128 stands for zero in the data rows.
Here is a table of points, one per row:
[123  95 134 126 135 146 155 118 126  89 136 147 114 157 134 138 108 144 121  99 100 148 124 159  98  90 156 123  82 132 172 138 124 152 112  51 131 125 152  94  99 109 111 147 158 136 105 141 115 164 128 102 163  99 121 118]
[115 120 120 134 137 119 130  92 126 128 145  98 104 142 119 131 101 131 117 158 146 142 113 163 108 164 143 103 161 158 133 124 111 131 159 146 111 108 140 141 131 121 165 129 115 153 123 110 130 122 126 112 162 118  76 128]
[188 148  69 106 143 136  41 121 127 126 138 109 142 149 113 170 148 168  63 112 107 125 129 168 132 110 129 121 133 103  83 182 159 132 126 143 154 159 141  99 183 101  91 120 109 130 120 107 145  90 120 147 134 179 208 104]
[108 120 126 140 124 102  99 107 170 150 115 116 142 132 120 134 153 135 107 159 113 141 161 137 171 132 110 130  92 153 112 157 129 149 114 144 131 122 118 123 106 129 155 130  97 123 123 144 121  86 157 148 189 112 164 142]
[141 107 139 112 131 145 109 124 105 169 163 142 132 166 127  92  98 161 143 109 158 122  90  79  81 121 145 146 140 165 146  76 138 130  90 160 152 110 123 117 104 167 128 136 125 122 158 115 115 146 109 122 108 113 141 135]
[146 142 147  97 121 122 158 107 150  99 149 117 165 112 120 104  95  94 134 111 112 147 122 113  81 113 176  98 136 151 119 149 116  98 124  72 103 128 124 102 112 155  59 120 153 101 162 151  92 138 143 131 151 116 105 135]
[134 119 141 124 130  98 137 136  94 179 162 168 117 129 109  78 109 144 138 104 123  94 109  87  73 119 154 152 140 111 145 144 146 114 125 130 138  95 142 130 116 174 144 117 101 114 120 141 161 134 116 126 145 138 118 162]
[154 129 113 183 101 177 109 126 132  44  35 166 137 116 155 146 150 216  97 120 152 165 169 144 109 146 141 131 148 163 148 143 155  91 184  55 138 142  92 106  95 172 154 111  91  90 157 166 127 133 119 146  76 128 176 110]
[ 99 160 122 150 166 127 159  95 134 147 152 105 121 111 112 145 134 119 114 115 128 155 155 127  82 164 136 112 119 157 144 133 145 132 124 127 101 141 119 133 149 107 133  93 124 103  96 110 140 133  57 122 128 125 152 112]
[147 146 150 106 111 126 141 152 108 154 134 154 125 115 139 122 123 107 128 152 151 100 101 115  66  95 118 168 160 139 151  66  88 101 118 206 130  91 151 110 117 132 192 105 147 141 112 156 162 116 142 107 104  98 149 126]
[133 122 138 130  82 122 151 145 173 136 128 101 115 120 151 102  85 144 106 168 178 135 145 133 123 159 110  72 174 148  88 111 143 136 107 127 156  69 134 163 154 119 163 169 105 107  54 137 127 119 140  89 155 152  80 181]
[131 151 139 117 115 156 147 110 153 117 129 144  85 154 140 126 151 129 152 149 121 140 110 136 136 121  97 121 109 129 117 119 136 151 139 161 111 129 133 129 128 128 131 103 142 137 102 130 144 140 102 134 113 115  98 122]
[127 126 116 131 121 134 142 113  99 126 144  98 140 123 140 139 147 123  96 148 139 121  76 141 113 144 109 119 103 121 149 126 143 123 133 140 161 124 145 118 122 117 130 129 129 108 131  93 126 113 115 181 152 117  97 113]
[105 119 123 160 161 131 109 123 145  97 128 121 133 111 110 156 118 145 168 150 164 174 141  97 188  98 123 148 146  84 126 130 115 146 109 133  85  85 104 147  99 108  90 132 137 118 115  74 157 110  95 142 116  96 110 150]
[114 122 117 134 105 114 118 124 100 152 150 142 143  88 123 104 119 143 131 122 122 125 126 140 140  98 149 147 111 144 107 144  89 127 127 130 111 118 116 130 128 143 118  96 121 158 133 112 145 100 147 142 122 146 114 149]
[157 103 136  75 193 110 111 159 116 128 139 151 100 132 137 146 111 108  77 118 120  90 123 150 139 135 145 117 113  90 140 131 166 141 112 137 154 142  97 145 126 106 181 120 144  74 133  89 109 176 183 125 117 149 117  90]
[127 126 115 116 105 129 140 135 134 126 138 146 132 134 147 122 155 108 159 132 103 124  98 138 139 142 103 126  98 124 142 144 162 145 171  96 129 144  72 141 136  91 171 127 100 184 139 122 113 127 113 160 137 103 117 124]
[ 97 120 122 123 135 138 165 130 127 162 144 139 150 126 149 149 196 129 116 127 104 122 122 116 145 108 129 103 122 139 141 129 126 125 127 131 146  92 147 130 139 124 145 148 103 137 127 119  91 116  99  98 130 125 129 107]
[132 177 182 163 108 128 114 100 123 108 153 123 125 166 105 130 135 131  93 113 134 137 142 140 151 173 124 136 173 105 129 138 131 165 136 111 153 101 162 123 118 141 136 125 118 145 114 151 140 136 104 156 105 117 142 119]
[157 151 150 115 115 135 143  72 148  75 145 128 129 139 117  85 126 133 149 122 122 154 119 144 122 157 160 132 168 145 117 159 136 138 172 115 131 134 126 123 154 148  98  80 122 122 125 141  86 122 124 111 141 109 121 142]
[ 95 137 138 125  88  73 141 155 128 128  78 115 168 119 140 202 139 156 152 115 117 114 116 113 114 106 128 109  74 145 133  61 108 164 117 139 128 137 164 145 164 105 105  87 129 107 130 122 182 117 145 127 117 130 161 126]
[131 130 115 114 170 157 136 135 109 162 106 106 150 118 149 110 145  99 103 125 104 117 107 107 152 132 109 102  84 108 102 152 141 144 128 134 101 138 117 126 166 123 140 146 138 154 132 106 148 138 128 110 123 154 119 160]
[101 136 140 145 145 139 132 135 136 124 125 125 132 143 130 164 115 123 123 152 143 142 120 156 148 135 116 128 103 114 126 110 123 120 116 113 133 138 135 166 121 123  95 124 108 138 133 150 122 114 135 111  98 111 135 136]
[110  85 126 119 161 142 166 119 119 138 146 131 158 135 140 122 121 104 150 143 147 126 113 124 153 146 131 121 115 126 166 143 110 107 109 188 166 110 112 181 153 130 160 158 165 115 179 112  97 112  88 116  90 154 123  87]
[118 180 118 182  95 117 106 109 138 149 109 154 121 136 114 207 140 121 201 135 109 142 104 108 146 148 155 147 136 160  98 166 107 140 103 134 122 166 124 106 122  84 117 162 123 109 115 174 141 123 119 153 128 145 143 122]
[128 146 147 123 155 150  90 114 147 145 127 117 118 152 115 132 114 122 144 124 113 105 132 119 143 139 131 141 131 148 170 132 136 127 111 161 108 141 136 135 145 115 121 121 154 155 139 125 100 112 134 112 129 107 138 140]
[194 175  85  99 165 133 144 151 127 133 149 125  89 113 130 112 147 122  88 111 166  98 144 122 163 129 123 111 158  29  89 133 118 167 124 149 151 151  96 167 172 121 185 162 181 129 191  69 124 111 202 107  95 172 118 117]
[158  92 124 110  99 120 122 112  78 115  79 134 158 112 104  97 131 136 136 115 130 146 145 124 102 136 104 123 147 127 169 112 142  90 133  81 151 134 159 141 121 178 144  95 119  95 107 151 154 137 148 120 114 117 144 149]
[ 91  66 126 127 133  90 104 189 116 186 109 164 128 112 120 106 125  93 156 157 155 110 181  95 151  42 114 133 111  71  78 140  68  74 110  82 100 174 129  58  75 134  54 128 184 149 145 134 135 200 157 156 106 126 104 149]
[ 81 124 137 130 133 127 140 129 188 121 114 127 152 122 120 104 100 114 145 108 137 159 108 135 129 102 142 139 173 105  99 126  94  84 132 116 109 132 116  81 145 150  53 116 151 135 177 182 109 172 129 113 145 130 117 144]
[144 124 110 143 151 148 121 183 151 125 114 116  75 137 121 123 175  93  78 117 116  90 142 130 155 144 108 121 141  86 148 130 161 115 130 154 124 132 123 144 158 138 145 188 150 104 125  95 116 143 185 137 115 142 136 147]
[156 136 124 134 133 153 144 136 128 102 120 119 124 130 105 106 110 120 144  98  95  92 157 117 118 131 125 138 148 150 133 126 148 118 128 137 113 102 118 114 112  90 138 149  74 131 119 136 135 110 120 131 142 126 119 107]
[109 171  87 121  83  88 135 125 132 109  90 156  97  98 133 156 145 126 118 109 134 115 167 129 158 149 120 156 134 182 106  79 159 117 153 121  95  88 127 165 102 129  78 140 157 128 112 173 147 133 177 108 137 149 136  99]
[ 66  94 113  97 169  65  70 167  95 187 140 120 135  94 165 103 127 123 149 139 106 100 203 104 149  74  80 165  57 114  99  80  95  83 137 131  97 157 119 134  64 118 139 116 122 182 111 116 122 132 134 185 152 140 136 123]
[162 148 181 128  95 145 169 123 149  74 120 111 104 140 118 127  97 123 149 121 117 141  99 160 117 144 135 128 142 140 134 132 134 161 145 147 143 176 139 146 148 122 107 126 136 144 145 125 123  99  77 102 139 103 119 118]
[129  62 135 169  95 167 112 139  80  98 153  72 146 127 136 119 116 121 163 151 122 153  95 136 115 164 129 140 126 143 150 144 108 171 124 104 144 172 152  94 125 159 134 152  74 130  99 127 107 135  92 122 131 149 126 115]
These points spread out most along one direction. Take the direction at right angles to it along which they spread out most. Go by this last direction. How many in every 100 of the points above lie lower along it than each point below? Round to a whole number. More than half of the points above lie lower than the first one.
[118 180 118 182  95 117 106 109 138 149 109 154 121 136 114 207 140 121 201 135 109 142 104 108 146 148 155 147 136 160  98 166 107 140 103 134 122 166 124 106 122  84 117 162 123 109 115 174 141 123 119 153 128 145 143 122] 81
[147 146 150 106 111 126 141 152 108 154 134 154 125 115 139 122 123 107 128 152 151 100 101 115  66  95 118 168 160 139 151  66  88 101 118 206 130  91 151 110 117 132 192 105 147 141 112 156 162 116 142 107 104  98 149 126] 36
[131 151 139 117 115 156 147 110 153 117 129 144  85 154 140 126 151 129 152 149 121 140 110 136 136 121  97 121 109 129 117 119 136 151 139 161 111 129 133 129 128 128 131 103 142 137 102 130 144 140 102 134 113 115  98 122] 33
[194 175  85  99 165 133 144 151 127 133 149 125  89 113 130 112 147 122  88 111 166  98 144 122 163 129 123 111 158  29  89 133 118 167 124 149 151 151  96 167 172 121 185 162 181 129 191  69 124 111 202 107  95 172 118 117] 0
[115 120 120 134 137 119 130  92 126 128 145  98 104 142 119 131 101 131 117 158 146 142 113 163 108 164 143 103 161 158 133 124 111 131 159 146 111 108 140 141 131 121 165 129 115 153 123 110 130 122 126 112 162 118  76 128] 28
[134 119 141 124 130  98 137 136  94 179 162 168 117 129 109  78 109 144 138 104 123  94 109  87  73 119 154 152 140 111 145 144 146 114 125 130 138  95 142 130 116 174 144 117 101 114 120 141 161 134 116 126 145 138 118 162] 58
[157 103 136  75 193 110 111 159 116 128 139 151 100 132 137 146 111 108  77 118 120  90 123 150 139 135 145 117 113  90 140 131 166 141 112 137 154 142  97 145 126 106 181 120 144  74 133  89 109 176 183 125 117 149 117  90] 3
[127 126 116 131 121 134 142 113  99 126 144  98 140 123 140 139 147 123  96 148 139 121  76 141 113 144 109 119 103 121 149 126 143 123 133 140 161 124 145 118 122 117 130 129 129 108 131  93 126 113 115 181 152 117  97 113] 19
[141 107 139 112 131 145 109 124 105 169 163 142 132 166 127  92  98 161 143 109 158 122  90  79  81 121 145 146 140 165 146  76 138 130  90 160 152 110 123 117 104 167 128 136 125 122 158 115 115 146 109 122 108 113 141 135] 56
[158  92 124 110  99 120 122 112  78 115  79 134 158 112 104  97 131 136 136 115 130 146 145 124 102 136 104 123 147 127 169 112 142  90 133  81 151 134 159 141 121 178 144  95 119  95 107 151 154 137 148 120 114 117 144 149] 83
[105 119 123 160 161 131 109 123 145  97 128 121 133 111 110 156 118 145 168 150 164 174 141  97 188  98 123 148 146  84 126 130 115 146 109 133  85  85 104 147  99 108  90 132 137 118 115  74 157 110  95 142 116  96 110 150] 61
